In the rows, zero is written as 128.
One turn moves every row onto another: examples first, then more rows asked:
Duf: [148 121 143 143 146 149 134  97 143 136 167 142]
zav: [150 170 152 111 103 156 121 133 153 134 138 139]
sev: [137 124 132 113 151 152 124 127  81 116 116 128]
lamok: [147 129 143 138 134 154 120  92 127 145 164 126]
nomo: [148 123 145 143 148 136 126  78 136 136 152 138]
peniv: [108 105 126 125 136 133 148  98 103  96 131 120]
Fepe: [153 128 150 141 143 139 131  93 130 136 164 125]
loper: [126 153 112 149  99 126 148 118 142 120  81 137]
Kitan: [132 145 119 136  98 127 146 133 135 131  73 126]
nimo: [131 127 105 154 119 131 120 140 174 106 142 164]
laveb: [104 102  99 122 140 150 145 119 122  95 142 126]
zib: [109 105 112 123 122 148 143  98 108  90 134 124]
Pibol: [127 151 102 123 140 118 123 173 140 109 130 158]
galun: [147 168 138 106 101 158 104 136 151 131 125 141]
piv: [113  90 106 124 127 142 151 113 121  97 120 123]
dev: [128 131 110 160 147 110 141 115  99 146 143 140]
padus: [121 118 119 101 136 100  99 128 116 130 158 138]
lugag: [126 123 117  97 131  94 107 133 114 131 155 125]
piz: [114 102 111 123 134 138 152 114 114  86 137 115]
lelig: [151 164 152 112 102 153 110 142 152 125 138 143]
senu: [136 137 118 163 118 122 131 139 175 108 150 152]
Gusen: [130 141 103 144 104 135 141 129 139 124  74 133]
temab: [117 147 127  82 124 121 143 106 131 156 125 120]
nubo: [146 145 133 147  91 143 111 152 106 105 134 138]
Mot: [132 140 117 145 109 136 149 136 138 108  76 122]
Vezu: [108 143 138  90 141 111 137  98 116 134 134 120]
Zulo: [148 116 141 150 145 146 132  97 132 138 164 137]
Bupe: [121 137 115 147 111 134 114 141 166  95 129 169]
tokam: [147 149 123 140  90 150 108 154 105 117 135 135]
livo: [116 134 117  95 141 112 134 102 132 158 109 117]
Kem: [106 151 122  84 142 113 141  98 133 141 126 128]
linal: [140 135 117 161 150 112 145 120 104 147 148 131]
mir: [133 114 117 149 122 133 134 140 174  93 140 158]
kunu: [144 118 129 115 151 148 126 133  87 109 120 119]
tagu: [126 139 113 131  94 124 150 127 141 128  76 124]
dit: [136 123 150 138 153 126 131  86 125 129 162 135]
laba: [119 143 128  88 138 104 142 105 129 146 123 112]
gef: [119 159 110 122 132 111 128 170 134 104 123 156]
ruzu: [128 121 112 155 118 121 134 145 172  97 138 158]
lav: [160 143 135 151 127 102 110 139 134 139  96 145]
Muz: [128 130 113 142 111 120 119 131 176  91 139 163]
lalot: [106  98 106 115 129 144 149 118 111  98 125 121]
tinu: [142 170 147 128 100 155 103 134 147 124 117 157]
bup: [121 154 113 144 100 125 130 130 144 123  77 148]
nani: [147 172 150 111 105 159 112 128 148 113 120 144]
nodef: [159 133 120 151 123 106 110 141 132 141  92 140]
gebi: [117 144 127  86 137 113 134 107 131 160 130 123]
zaz: [144 166 146  99  99 139 108 139 154 123 125 129]

dev goes to nubo
Gusen goes to piz
Where do these go?
gebi goes to Kitan
Duf goes to zav
zib goes to Muz
dit goes to tinu
lugag goes to nodef
lamok goes to zaz

One turn moves every row onto another: examples first, then more rows asked:
nipu: [100 138 151 128 139 152  98 133 119 133 114  82 112 114 106 123]
bukef: [179 112  98 133 134 126 141 122 108 113 119  96 142 134 117 126]
vig: [176 120  99 117 147 127 123 105 118  95 141 109 135 139 130 130]
boba: [ 89  95 146 132 115 125 102 135 137 153 135 158 104 135 133 110]
buni: [100  97 121 143 108 128 106 119 173 135 126 143 138 117  90 141]
Fus: [104  94 118 149 127 138  68 123 124  90 125 108 121 144 122 115]
Kef: [155  90 106 117 118 108 151 109 123 153 130 135 130 123 149 136]
zoguv: [111 116 139 132 133 135  81 144 133  95 155 112 106 156  96 113]
zakot: [159 118 132 118 132 119 135 103 109 102 166 109 156 128 119 127]
vab: [109  97 112 126 137 131  97 145 146 144 113 158  82 149 129 112]
Nopan: [121 114 157 150 133 142 112 130 149 153  91 135 132 119  98 104]
zub: [161 132 134 121 120 117 146 120 101 116 161  90 131 129 129 128]
vot: [151 117 123 125 131 123 155 109  99 150 124 132 145 114 152 119]
rel: [128 116 109 149 111 132  86 113 188 101 131 135 110 133 125 143]
befut: [ 83 138 122 120 143 146  97 117 153 120 147 133 130 114  92 140]
guvam: [152 112 150 161 105 132  94 138 164 115 105  94 104 139 112 116]
fibe: [158 115 111  96 135 112 159 127 124 157 150 136 113 132 127 134]
vor: [100 136 103 118 130 138  96 126 167 127 141 126  78 123 129 152]
Pasi: [129 146 153 132 127 142 101 128 153 142 115 117  73 127 152 117]
mifo: [183 130 122 119 135 117 159 129 128 140 137 138 112 140 135 115]

rel goes to buni
mifo goes to bukef
Pasi goes to guvam
Where do these go?
vig goes to Kef
boba goes to zoguv

